One vector is turned by the same rotation once a step. Each row is the vector after some number of steps, and that number follows the row.
The counts run from 0 to 344.
| -1.56 | +0.38 | -1.42 | +1.69 | -0.49 | +2.28 | -0.82 | -0.20 | -3.65 | -0.38 | +1.79 | -0.31 | -0.17 | +0.30 | -1.29 | -1.94 | -1.31 | -3.51 | +1.65 | -1.61 | +0.86 | +1.26 | +1.46 | +2.11 | -0.59 | +2.44 | -0.81 | -0.73 | +2.19 | +1.87 | +2.26 | +0.10 |  235
| -1.49 | +0.50 | +0.27 | -1.23 | +1.53 | -1.78 | -0.93 | -1.72 | -1.98 | -1.71 | +0.52 | +0.29 | -0.86 | +0.75 | +1.65 | +2.16 | -1.23 | +2.14 | +2.19 | -1.40 | +2.54 | +1.27 | -1.97 | -1.77 | +0.12 | -0.98 | +1.14 | -2.29 | -2.97 | -0.48 | +3.09 | -0.13 |  186
| -0.35 | -0.19 | +1.01 | -2.15 | +1.66 | -0.50 | +1.13 | -0.24 | -1.49 | -1.13 | +0.03 | -0.14 | -2.24 | +0.64 | +1.99 | +1.78 | -2.72 | +2.29 | +1.52 | -1.82 | +2.75 | -0.05 | -1.87 | -1.71 | -1.38 | -1.81 | +1.09 | -1.93 | -2.82 | +0.91 | +2.04 | +0.34 |  181
| -2.51 | -0.72 | -2.28 | +0.91 | +1.42 | +0.31 | -0.23 | -1.70 | -2.32 | -0.94 | +0.54 | +0.37 | +0.50 | +1.30 | +2.17 | -1.81 | -0.89 | -0.12 | +1.60 | -2.47 | +1.53 | +4.79 | -0.11 | -1.57 | +0.74 | +0.99 | -1.75 | +0.11 | +0.48 | -1.15 | +2.16 | +0.20 |  98
| -1.57 | +0.01 | +0.36 | -1.36 | +2.24 | +3.04 | -1.43 | -0.82 | -3.02 | -2.52 | +0.89 | +0.77 | +0.31 | +3.24 | +0.39 | +0.71 | +0.71 | +2.08 | +1.88 | +0.53 | +1.45 | +2.00 | -1.14 | -1.50 | -1.46 | -0.58 | -1.27 | +1.80 | -1.96 | -0.23 | +1.74 | -0.55 |  7
| -3.67 | +0.31 | +2.23 | -1.57 | -1.24 | -0.48 | -0.72 | +0.12 | -2.15 | +0.93 | -2.28 | -0.79 | +1.15 | +0.00 | +3.28 | +1.63 | +0.05 | +0.88 | +2.19 | +1.59 | +1.92 | +0.53 | +0.35 | -3.23 | -2.22 | -0.66 | +1.91 | +0.41 | -0.88 | +0.44 | +0.49 | -0.30 |  303
| +0.20 | +2.23 | +2.55 | -0.44 | -1.27 | +3.78 | +0.23 | +2.45 | -1.86 | -1.67 | -0.13 | -0.09 | -0.65 | +1.54 | +0.71 | +2.07 | -1.57 | -1.77 | +1.95 | +0.73 | +1.17 | -2.19 | -0.29 | -1.58 | -3.60 | -0.25 | -0.17 | +0.58 | +0.32 | +1.56 | +1.43 | +0.62 |  151
| -2.99 | -0.16 | +3.34 | -1.49 | +1.04 | +1.10 | +1.15 | +0.50 | -3.21 | +1.17 | -0.20 | -1.21 | +0.98 | +0.12 | -1.55 | +2.02 | -0.74 | +1.93 | +0.75 | +0.49 | +1.88 | -2.44 | -0.70 | -0.49 | -2.83 | -0.52 | +0.21 | -1.12 | +0.02 | +2.69 | +1.33 | -1.35 |  32
| -2.25 | -0.38 | +0.96 | -2.08 | -0.59 | +1.11 | -0.88 | -0.06 | -3.22 | +1.23 | -2.16 | -1.47 | -1.86 | -0.01 | +2.85 | +0.60 | -1.17 | +0.18 | +2.11 | +1.04 | +1.81 | -0.68 | +2.28 | -0.74 | -1.73 | -0.20 | +3.11 | -0.47 | -1.18 | +2.74 | +0.33 | -0.12 |  313
| -1.31 | +0.77 | -0.57 | -1.33 | -0.29 | +1.24 | -3.48 | -0.77 | -3.94 | -1.03 | -0.19 | -0.76 | -1.17 | +0.93 | +1.29 | +0.70 | -0.37 | -1.14 | +3.30 | +0.73 | +1.97 | -0.04 | +1.87 | +0.95 | -0.49 | +1.08 | +3.30 | -0.98 | -1.71 | +1.44 | +1.48 | +0.21 |  323
| -1.93 | +1.94 | +2.04 | -0.24 | -1.06 | -0.24 | +1.33 | +0.06 | -3.25 | +0.37 | -0.83 | -0.89 | -1.24 | -0.70 | -1.32 | +1.52 | -1.91 | -0.67 | +1.00 | -0.80 | +1.89 | -2.65 | -0.78 | +0.55 | -2.09 | -0.03 | +0.79 | -2.90 | -0.65 | +2.92 | +3.17 | -0.06 |  47
| +0.10 | +2.18 | +1.55 | +1.19 | -0.71 | +3.86 | -1.60 | +1.14 | -3.62 | -0.99 | +0.85 | +0.52 | -0.91 | +1.34 | -0.11 | +1.99 | -0.36 | -1.75 | +2.11 | +1.21 | +0.41 | -1.50 | +1.68 | -1.78 | -1.84 | +1.65 | +0.14 | +1.29 | +1.20 | +1.08 | +2.31 | -0.57 |  145
| -0.55 | +0.26 | -0.18 | +0.64 | -0.96 | -2.00 | -0.85 | +0.47 | -0.83 | -0.87 | +3.07 | -0.61 | +0.86 | -1.40 | +0.84 | +0.65 | -2.90 | -2.79 | +2.93 | -2.65 | +2.61 | +1.10 | -0.63 | -0.70 | -0.47 | +0.81 | +1.83 | -3.02 | +0.86 | -0.49 | +1.97 | +0.56 |  69
| -2.55 | -0.59 | +3.12 | -1.30 | +1.77 | +1.80 | +0.73 | +0.34 | -3.07 | +1.13 | -0.11 | -1.45 | +0.55 | +0.40 | -1.35 | +2.36 | -0.94 | +2.39 | +1.14 | +0.52 | +1.36 | -2.17 | -0.10 | -0.39 | -2.31 | -0.15 | +0.40 | -1.17 | +1.14 | +2.61 | +1.12 | -1.76 |  30
| -2.25 | +2.67 | +1.75 | -0.08 | -1.55 | -0.99 | +0.80 | +0.07 | -3.17 | -0.30 | -0.53 | -0.51 | -0.39 | -0.80 | -1.27 | +1.47 | -1.38 | -1.21 | +1.24 | -0.62 | +2.15 | -2.08 | -1.30 | +0.26 | -2.14 | -0.02 | +0.59 | -2.88 | -1.16 | +1.93 | +3.58 | +0.26 |  49
| -2.52 | +1.08 | +2.38 | +0.21 | +0.60 | -0.60 | -1.04 | -0.75 | -4.30 | +0.96 | +1.16 | -0.50 | +0.22 | -0.82 | -2.49 | +2.42 | -0.24 | +0.66 | +1.14 | +0.54 | +1.77 | -2.14 | +0.05 | -0.96 | -1.11 | +1.33 | +1.58 | -1.62 | -0.12 | +1.54 | +3.03 | -1.63 |  39
| -0.01 | -0.73 | +0.64 | +0.96 | +0.54 | +3.13 | +2.44 | +2.73 | -1.09 | -0.42 | +2.47 | -0.14 | +0.60 | +0.34 | -0.17 | -1.04 | -2.87 | -2.57 | +0.83 | -2.20 | +1.50 | +0.75 | -0.27 | -1.66 | -2.79 | +0.84 | -2.04 | +0.76 | +2.53 | +0.71 | +0.46 | +0.69 |  254
| -0.35 | -1.36 | +0.05 | -1.98 | +2.24 | +4.20 | +0.34 | +0.19 | -2.50 | -1.68 | +0.36 | +0.29 | -2.15 | +2.79 | +1.66 | -0.33 | -1.21 | +1.84 | +1.23 | -0.29 | +1.43 | +1.81 | -0.04 | -1.01 | -2.02 | -0.88 | -1.00 | +1.77 | -1.43 | +1.52 | +0.39 | +0.14 |  1
| -3.89 | -1.81 | -0.77 | +0.46 | +0.22 | -0.58 | -1.62 | -1.62 | -3.92 | +1.45 | +0.87 | -1.41 | +0.86 | -1.21 | -0.63 | -1.62 | -0.76 | -0.92 | +1.30 | -0.78 | +1.78 | +1.75 | +1.40 | +1.57 | -0.24 | +2.28 | +1.07 | -1.70 | +0.93 | +1.83 | +1.53 | -0.69 |  219
| -5.18 | -1.48 | +0.03 | -0.87 | -0.41 | -1.45 | -0.31 | -1.32 | -2.99 | +1.04 | -0.46 | -1.57 | +2.66 | -0.93 | -0.12 | -1.54 | -0.17 | -0.05 | +1.07 | -0.81 | +2.73 | +1.90 | -0.40 | +1.34 | -1.46 | +0.64 | +0.55 | -1.94 | -0.50 | +1.54 | +1.36 | -0.06 |  214
| -4.36 | -1.58 | -0.67 | +0.22 | -0.03 | -0.89 | -1.58 | -1.68 | -3.99 | +1.26 | +0.92 | -1.33 | +1.40 | -1.11 | -0.64 | -1.36 | -0.27 | -0.80 | +1.27 | -0.71 | +2.08 | +1.82 | +1.23 | +1.61 | -0.35 | +2.01 | +1.19 | -1.66 | +0.59 | +1.60 | +1.62 | -0.69 |  218
| -0.83 | +0.65 | -0.25 | +1.93 | -0.38 | +2.33 | -0.38 | +1.22 | -2.03 | -1.45 | +3.32 | +0.50 | +2.11 | +0.43 | -1.26 | -0.98 | -1.07 | -3.88 | +1.80 | -1.53 | +1.40 | +1.52 | -0.15 | -0.74 | -1.67 | +1.98 | -1.72 | +0.58 | +2.09 | -0.43 | +1.80 | +0.49 |  247
| -2.68 | +1.23 | +1.76 | +0.44 | -0.11 | +0.08 | -1.05 | -0.42 | -1.59 | -0.13 | -1.31 | +0.30 | +0.84 | +1.29 | +3.50 | +3.05 | -0.17 | +1.38 | +2.51 | +0.67 | +0.74 | +1.48 | -0.11 | -4.75 | -0.70 | -0.32 | -0.08 | +0.46 | +0.98 | -1.15 | +2.01 | -1.23 |  291
| -2.34 | -0.26 | +2.04 | -2.13 | +2.23 | +3.55 | +0.56 | +0.12 | -2.34 | -1.27 | -0.44 | -0.66 | +1.15 | +2.99 | -0.24 | +1.85 | -0.15 | +2.89 | +1.80 | +0.39 | +0.93 | -0.08 | -1.35 | -0.44 | -2.28 | -1.53 | -1.33 | +0.08 | +0.38 | +1.61 | +0.84 | -1.24 |  17
| -1.00 | -1.50 | -1.72 | +0.57 | +1.19 | -1.71 | -0.07 | -0.76 | -1.60 | -0.29 | +2.66 | +0.13 | -0.54 | -0.95 | +1.88 | -1.52 | -2.59 | -1.44 | +1.49 | -3.25 | +2.78 | +3.54 | -0.12 | -1.72 | +0.43 | +1.27 | +0.96 | -1.01 | -0.55 | -1.05 | +1.62 | +0.71 |  84
| -1.72 | +1.78 | +2.15 | -0.22 | -0.71 | -0.02 | +1.29 | +0.08 | -3.39 | +0.44 | -0.60 | -0.95 | -1.41 | -0.73 | -1.49 | +1.70 | -2.10 | -0.33 | +1.02 | -0.77 | +1.55 | -2.90 | -0.49 | +0.60 | -1.91 | -0.01 | +0.96 | -2.84 | -0.11 | +3.09 | +3.01 | -0.35 |  46
| +0.69 | -0.81 | +0.91 | +1.33 | +2.00 | +2.39 | +2.40 | +1.47 | -1.69 | +0.16 | +1.99 | +0.75 | -1.96 | +0.39 | +0.99 | +0.33 | -3.06 | -0.07 | +0.27 | -2.05 | +1.42 | +0.74 | +0.26 | -4.47 | -1.31 | +0.91 | -1.75 | +1.48 | +1.54 | +0.04 | +1.33 | -0.27 |  267
| -0.24 | -0.88 | -0.70 | -1.31 | +1.38 | +2.41 | -2.75 | +0.39 | -2.10 | -2.32 | +2.81 | -1.42 | +1.03 | +1.27 | -0.09 | +0.57 | -1.42 | -1.15 | +3.53 | -1.09 | +2.57 | +0.11 | +0.30 | +2.35 | -0.72 | +1.17 | +1.81 | -2.00 | -0.20 | +1.09 | +0.61 | +0.51 |  339
| -3.45 | +0.45 | +3.25 | -1.13 | +0.58 | +0.24 | +0.77 | +0.23 | -3.43 | +0.87 | -0.21 | -1.04 | +1.32 | -0.16 | -2.09 | +1.83 | -0.28 | +1.54 | +0.61 | +0.74 | +2.21 | -2.29 | -1.23 | -0.83 | -2.82 | -0.19 | +0.32 | -1.13 | -0.84 | +2.07 | +2.00 | -1.05 |  34
| -1.35 | +1.39 | +0.22 | +0.28 | -1.93 | -2.08 | -0.29 | +0.64 | -0.71 | -1.27 | +1.94 | -0.50 | +1.56 | -1.13 | +0.51 | +0.49 | -2.43 | -3.02 | +2.67 | -2.22 | +2.80 | +0.59 | -1.97 | -0.30 | -1.42 | +0.28 | +1.32 | -3.06 | -0.09 | -0.24 | +2.25 | +1.21 |  66
